Here are some numbered points:
0.0/0.0/-0.5/-0.5/0.1/-0.1/-0.5/-0.2/0.0/0.0/-0.2/0.1/-0.2/0.0/0.1 0
-1.7/0.8/5.7/-0.9/-1.4/-2.4/0.8/2.7/0.1/2.8/1.1/1.5/3.7/-0.2/-1.4 1
1.7/2.0/-1.6/0.0/2.1/-1.0/0.0/1.7/-0.7/2.2/1.4/-0.4/0.7/1.3/2.3 2
-0.5/0.7/1.1/-0.1/0.1/1.3/1.0/-0.6/0.6/-0.5/-0.4/0.1/0.2/0.9/-0.1 3
0.4/0.2/0.1/-0.1/0.1/0.1/-0.6/0.7/0.1/-0.5/0.0/0.3/-0.3/0.2/0.8 4
0.5/-0.3/-2.3/-0.2/-0.9/0.6/1.4/-1.5/1.0/-2.7/-1.1/-0.6/3.5/0.3/0.6 5
-0.1/1.0/0.3/0.3/0.4/1.8/1.5/-0.5/0.2/-1.4/-0.2/0.2/0.4/0.9/-0.2 6
0.1/-0.4/-0.9/0.3/0.4/-0.2/0.3/-0.2/0.0/-0.4/-0.5/0.0/-0.5/0.1/0.8 7
-0.6/0.2/-0.7/-0.3/0.3/-0.2/0.0/-0.2/0.0/0.2/-0.2/0.5/-0.5/0.7/0.0 8
-0.4/0.1/-0.3/-1.0/0.1/-0.3/0.0/0.6/0.2/0.3/-0.2/0.2/-0.2/0.2/0.8 9
0.4/0.0/-0.9/0.4/0.2/0.0/-0.4/0.4/0.3/0.2/-0.6/0.5/-0.4/-0.1/0.4 10
0.0/0.0/-0.6/-0.2/0.1/-0.5/-0.5/-0.2/0.7/-0.4/-0.3/0.4/-0.5/0.3/0.0 11
-0.3/-0.1/-0.2/-0.2/-0.1/-0.4/-0.3/0.5/0.5/-0.4/-0.6/0.1/-0.4/-0.3/0.3 12
0.2/0.1/-0.5/0.0/0.1/0.0/-0.9/0.5/0.1/-0.5/-0.4/0.3/0.3/0.3/0.6 13
-0.2/-1.2/-1.2/0.5/-1.0/0.7/1.1/-1.6/0.9/-0.1/-1.0/0.0/0.0/0.0/0.0 14
-0.1/-0.8/-0.2/-1.3/0.7/-0.3/-0.6/0.5/0.4/-0.2/-0.5/0.1/-0.5/-1.7/0.7 15
0.4/0.1/-0.9/-0.3/0.1/0.2/0.0/0.6/0.2/-0.1/-0.4/0.8/-0.5/0.3/0.6 16
-0.3/0.8/-0.4/-0.3/-0.3/0.1/-0.3/0.0/-0.1/-0.4/0.5/-0.2/-0.4/1.0/0.2 17
0.5/0.8/0.7/-0.5/0.4/0.7/0.7/-0.1/-0.5/0.8/0.2/1.2/0.8/1.0/0.8 18
-0.3/0.2/-0.7/-0.1/0.2/0.6/-0.3/-0.7/0.5/0.1/0.1/-0.3/-0.9/0.9/-0.1 19
-0.2/-0.1/-0.5/-0.3/-0.3/0.2/-0.2/0.0/0.2/-0.4/-0.3/-0.3/-0.4/-0.2/0.7 20
-0.5/0.2/-0.6/-0.6/0.0/0.1/-0.3/0.0/0.5/0.1/-0.2/0.3/-0.3/0.2/0.5 21
-1.1/2.3/1.8/2.0/0.6/1.4/-0.7/-0.6/-1.5/3.1/1.3/-0.3/0.0/-1.9/-3.1 22
0.0/0.1/-0.2/-0.5/0.1/0.3/0.1/0.2/-0.6/-0.1/-0.5/0.1/-0.3/0.3/0.5 23
-0.5/-0.4/0.1/-0.2/0.1/0.2/-0.1/0.1/0.0/0.0/0.2/0.2/-0.3/-0.2/0.9 24
0.2/-0.1/-0.3/-0.4/-0.2/0.2/-0.1/0.2/0.0/0.0/0.0/0.0/0.0/0.0/0.0 25
New points follow, each followed by the numbers of its three nearest points above, nearest first.
0.2/0.2/-0.3/0.3/-0.5/1.3/0.7/-0.2/-0.8/-0.4/-0.1/0.8/0.1/1.3/0.5 23 18 17
0.7/0.6/3.2/0.8/-1.4/-2.0/0.5/-1.5/-1.4/3.7/-1.1/-0.7/0.8/-2.4/-2.5 22 25 0
-0.1/-0.9/-1.0/0.5/-1.2/0.9/0.5/0.3/0.9/-1.5/0.0/0.0/0.0/0.0/0.0 20 25 14
-0.2/0.1/-0.3/0.0/-0.6/0.0/-0.4/0.0/0.2/-0.2/0.0/-0.2/-0.8/0.1/0.4 20 0 25
2.8/-0.4/-1.0/1.7/-0.8/-1.0/2.6/-9.6/-3.9/-2.0/2.8/-0.6/-3.1/-4.6/-1.4 14 7 19
2.5/2.9/1.0/5.6/1.1/-1.1/-0.2/-1.6/-1.3/-3.6/3.3/-2.7/1.3/-6.3/-1.8 22 6 4
-0.2/0.1/0.0/-0.1/0.0/-0.1/0.3/0.0/0.6/0.2/-0.2/0.0/-0.6/0.5/0.6 21 24 20
1.8/1.0/-0.2/0.4/1.0/-0.2/0.1/1.5/-0.6/0.1/1.6/-0.3/0.6/0.6/0.7 4 13 25
-0.1/0.4/-0.9/-0.1/-0.4/0.1/0.0/-0.5/0.3/-0.1/-0.3/-0.3/0.1/0.0/0.9 20 21 0
0.1/0.5/-1.0/-0.3/-0.1/0.1/-0.3/0.9/0.4/-0.4/-0.6/0.6/-0.7/0.0/0.8 16 10 12
-0.3/0.1/-0.6/-0.2/0.1/0.2/-0.5/0.2/0.9/-0.2/0.4/0.0/0.2/0.3/0.8 21 20 13
0.2/0.2/-0.5/-0.3/-0.1/0.2/-0.6/0.3/0.6/-0.4/-0.1/-0.7/-0.4/-0.1/0.5 20 25 0
0.9/0.2/0.0/0.1/-0.8/0.5/0.1/-0.7/1.1/-2.2/0.6/-1.0/2.8/-0.5/0.2 5 25 13
4.1/0.4/0.3/-1.8/-1.1/2.4/1.5/0.4/-3.5/0.5/5.6/0.1/1.2/-0.6/-1.3 18 25 17
1.2/-0.2/0.0/1.1/0.5/-0.2/1.0/-2.6/-0.8/-0.7/1.6/-0.1/-1.0/-1.8/0.1 7 24 0
-0.5/0.6/-0.2/0.1/-0.2/0.3/-0.3/0.6/0.5/0.5/0.4/1.2/0.4/0.1/0.3 21 25 24
-1.0/0.7/0.4/-0.1/-0.6/1.1/-1.1/-1.7/-0.6/2.7/1.1/-0.5/-2.7/0.8/-2.3 19 8 17
0.2/-0.1/-0.4/0.2/0.2/1.1/0.0/-0.2/0.2/-0.8/-0.2/0.2/0.1/0.8/0.0 25 23 19
-1.2/0.4/-0.7/1.4/1.0/0.5/-0.1/2.2/-0.5/-0.5/-1.9/-0.9/2.5/0.0/0.0 13 12 10
-1.7/-2.8/0.4/3.8/-0.9/2.1/-2.4/0.5/-4.7/5.4/-1.3/0.2/-7.6/-0.8/-3.8 22 19 10
-0.7/0.4/-1.2/-0.1/0.6/1.9/-0.5/-1.2/-1.2/1.4/-0.1/0.0/-4.0/0.0/-0.7 19 8 23
0.5/1.6/2.0/-0.6/-0.2/1.4/0.4/0.9/0.5/0.0/0.0/0.0/0.0/0.0/0.0 3 18 4
1.2/0.5/-0.9/-0.5/0.3/-0.2/1.1/0.4/0.2/-1.2/0.8/-0.9/1.3/0.1/-0.4 25 17 0
-0.6/0.3/-0.6/-0.4/0.1/0.5/-0.1/0.2/0.8/0.2/-0.9/0.3/-0.5/0.2/0.4 21 12 8
-0.5/-0.8/1.4/-1.9/-0.3/0.3/-0.4/-0.4/1.3/1.4/1.6/1.5/1.3/1.2/0.0 18 9 21
0.6/-2.1/2.0/0.3/-0.6/-3.6/-1.2/0.4/-0.3/2.2/-0.5/0.4/-0.7/-3.2/-2.4 15 12 0
0.7/-1.3/0.6/-1.3/0.4/-0.2/-1.8/0.9/0.6/-0.8/0.0/0.6/-1.4/-2.3/0.2 15 12 4
1.4/1.4/0.6/-0.3/0.7/0.1/0.4/-0.6/-0.1/3.1/-0.5/0.5/-0.9/0.7/1.4 18 23 9
0.2/0.4/-0.4/0.0/0.1/0.4/-0.7/0.1/-0.1/-0.5/0.0/0.2/-0.4/-0.1/0.9 4 13 20
-2.0/-1.6/1.2/-0.6/-0.5/0.2/1.8/-6.6/0.0/0.0/0.0/0.0/0.0/0.0/0.0 14 3 19
-0.3/-0.3/-0.6/0.8/0.3/0.5/0.0/0.0/0.3/-0.8/-0.3/0.4/0.2/0.1/0.7 7 13 20
-1.3/-0.5/0.7/-1.3/0.0/0.7/0.4/-2.6/0.7/1.2/-0.5/0.4/-2.5/1.1/-0.6 19 8 3
0.2/0.2/-0.8/0.1/0.5/0.2/0.0/0.4/0.1/-0.1/0.2/0.2/-0.7/0.4/0.6 16 10 7
-1.1/-0.2/0.6/-0.2/-0.2/-0.1/-0.5/0.3/0.4/-0.1/-1.1/0.1/0.0/0.0/0.0 12 21 24
-0.3/-0.7/6.4/3.8/0.2/-7.3/1.7/4.6/-4.3/2.9/0.2/-0.6/3.7/-5.0/-6.5 1 22 12
0.6/0.3/0.8/-1.2/0.8/0.2/-0.4/0.2/0.2/1.8/-0.3/0.5/0.8/0.7/0.5 18 9 25
